In the rows, zero is written as 128.
One turn moves each row of this set onto another row. After a few examples, where does it send each row asked below?
vud: [167 164 122 182 112 156 143 144 146 135 133 114 131 101 120 144 122 113
 171 107 166 113 143 153 131 152 120 122 165  95 117 126 125 155 143 122]
Vuve: [126 178 137 146 110 107 150 109 111 125 115 124 133  93 149 102 151 122
 143 116 126 125 156 107 146 145 146 115  96 116  93 140 133 146 119 120]
punak: [ 86 117 133  84 116 128 134 136 135 130 104 144 119 123 135 156 136 141
 103 151 112 135 125 112 131 119 111 110 111 126 110 128 139 146 113 130]
zipam: [175 128 114 121 115 105 151 134 108 149 132 138 137 131 106 122 144 130
 153 105 156 147 165 153 130 104 170 109 152 132 109 113 140 146 131 130]
nuta: [107 143 126  91 119 129 151 116 140 140 100 123 115 121 146 164 119 124
 108 122 124 120 121 141 149 146 110 119 133 125  95 139 168 154 106 145]
mil: [111 138 160  95 124 125 146 117 114 158 130 122 105 126 111 109 113 141
 129 175 145 114 126 128 119 124 155 106 115  99 131 115 131 116  97 112]
vav: [182 111 114 133 118 112 144 146 116 149 125 121 125 149 106 135 138 134
 149 110 162 148 158 150 120  89 150 116 156 130 115  99 145 142 127 116]
vop: [148 122 181 115 115 165 147 146 158 159 132 120 112 117 102 109 156 118
 164 139 140 136 135 117 108 146 126 125 134  82 133 103 109 133 131 106]
vemat: [155 133 161 150 119 151 133 140 164 153  96 131 104 127 130 128 105  82
 128 131 100 162 134 137 103 138 112 137 118 118 148 106 124 131 142 110]
Kofan: [123 170 152 168 120 129 135 115 135 127 101 125 122  92 163 110 115 107
 125 144 109 120 134 101 132 145 125 124  89 105 126 142 118 136 117 114]
rivar: [116 108 139 122 110 154 131 156 153 121 119 136 146 115  97 150 143 122
 147 138 124 173 144 102  98 127 125 133 118 119 134 117 129 134 167 110]
vivi: [146 130 109  94 119 125 124 142 148 162 164 133 101 129 141 139 138 119
 131  91 148 131 165 150 137 137  99 104 152 129 142 106 148 137 153 143]
Suvu: [169 113 176 138 124 143 118 148 141 127  98 129 119 144 116 154 131 102
 151 149 151 147 118 116 108 131 143 169 141 106 119 129 126 115 141 145]
govu: [140 107 114 170 123 133 135 142 130 145 104 162 141 129 150 145 144 105
 122 146 126 126 124 162 124 108  90 117 134  94 145 116  92 138 135 111]
sato: [104 146 149 119 149 109 112 114 122 118 157  78 123 103 117 127 137 128
 127 122 165 117 119 106 132 145 118 120 107 140 135 156 137 140 139 147]
Mis: [110 156 151 113 146  98 125 114 125 121 155  79 112 112 123 128 137 128
 131 111 161 126 119 102 137 154 110 123 112 149 136 149 134 136 142 141]
kudup: [152  93 140 160 143 131 120 134 131 124 128 127 137 144 127 130 112 137
 141 149 172 114 111 155 119 102 110 138 150  90 167 109 117 140 122 115]
Nefog: [156 130 118 157 155 113 167 118 145 131 140 119 143 124 129 158 111  96
 156  94 165 143 145 124 140 137 118 115 152 155 141 143 112 112 159 112]
Movi: [170 166 126 171 112 149 163 130 147 137 130 116 137 107 135 145 129 116
 156 102 152 110 144 155 151 156 118 136 163 103 113 138 148 158 140 134]
Ped: [123 142 177 146 150 114 122 118 122 115 114  89 120 113 127 142 130 124
 129 149 155 126  86  93 127 136 122 140 115 133 131 160 117 135 130 144]
dazoz: [159 123 102 115 110 126 123 160 146 169 147 129 100 141 141 149 144 113
 131 107 135 122 168 155 126 126  95 109 149 115 141 100 144 121 147 128]
geres: [132  83 139 159 129 139 112 137 128 111 119 140 138 118 123 144 168 142
 143 130 142 121 112 156 124 104 101 109 135 123 161 118 112 152 149 122]
ludop: [120 167 135 148 124 111 151 111 118 129 116 123 130  95 156  97 152 119
 141 127 126 130 158 105 149 145 140  99  90 108  98 138 121 153 113 126]
talaf: [130 118 123 173 118 136 126 151 132 127 141 154 115 126 130 101 138 116
 147 145 158 116 136 146 127 118 121 111 132  82 161 100  83 141 124 111]
finen: [119 149 131 102 142  98 169 100 110 152 124 119 117 134 124 132  85 114
 134 151 156 131 135 133 131 137 162 108 125 124 123 129 139  98 105 122]
zuk: [104 135 127 103 114 129 151 107 132 141 100 128 108 130 146 164 120 128
 101 131 124 127 114 147 143 134 105 121 125 133  94 148 164 162 109 135]
Zitil: [121 140 137 106 137  94 164 103 111 150 127 123 111 143 130 126  81 122
 137 159 154 115 140 135 132 140 154 117 122 117 126 140 132  99 100 120]
dokef: [155 118 123 165 154 127 145 129 151 125 125 120 140 113 133 165 124 110
 177  94 159 143 145 127 132 140 107  97 154 147 139 129 103 123 165 110]

Nefog -> vivi
Vuve -> finen
Where do these go?
Suvu -> rivar
Ped -> punak
vud -> vav
ludop -> Zitil
talaf -> kudup

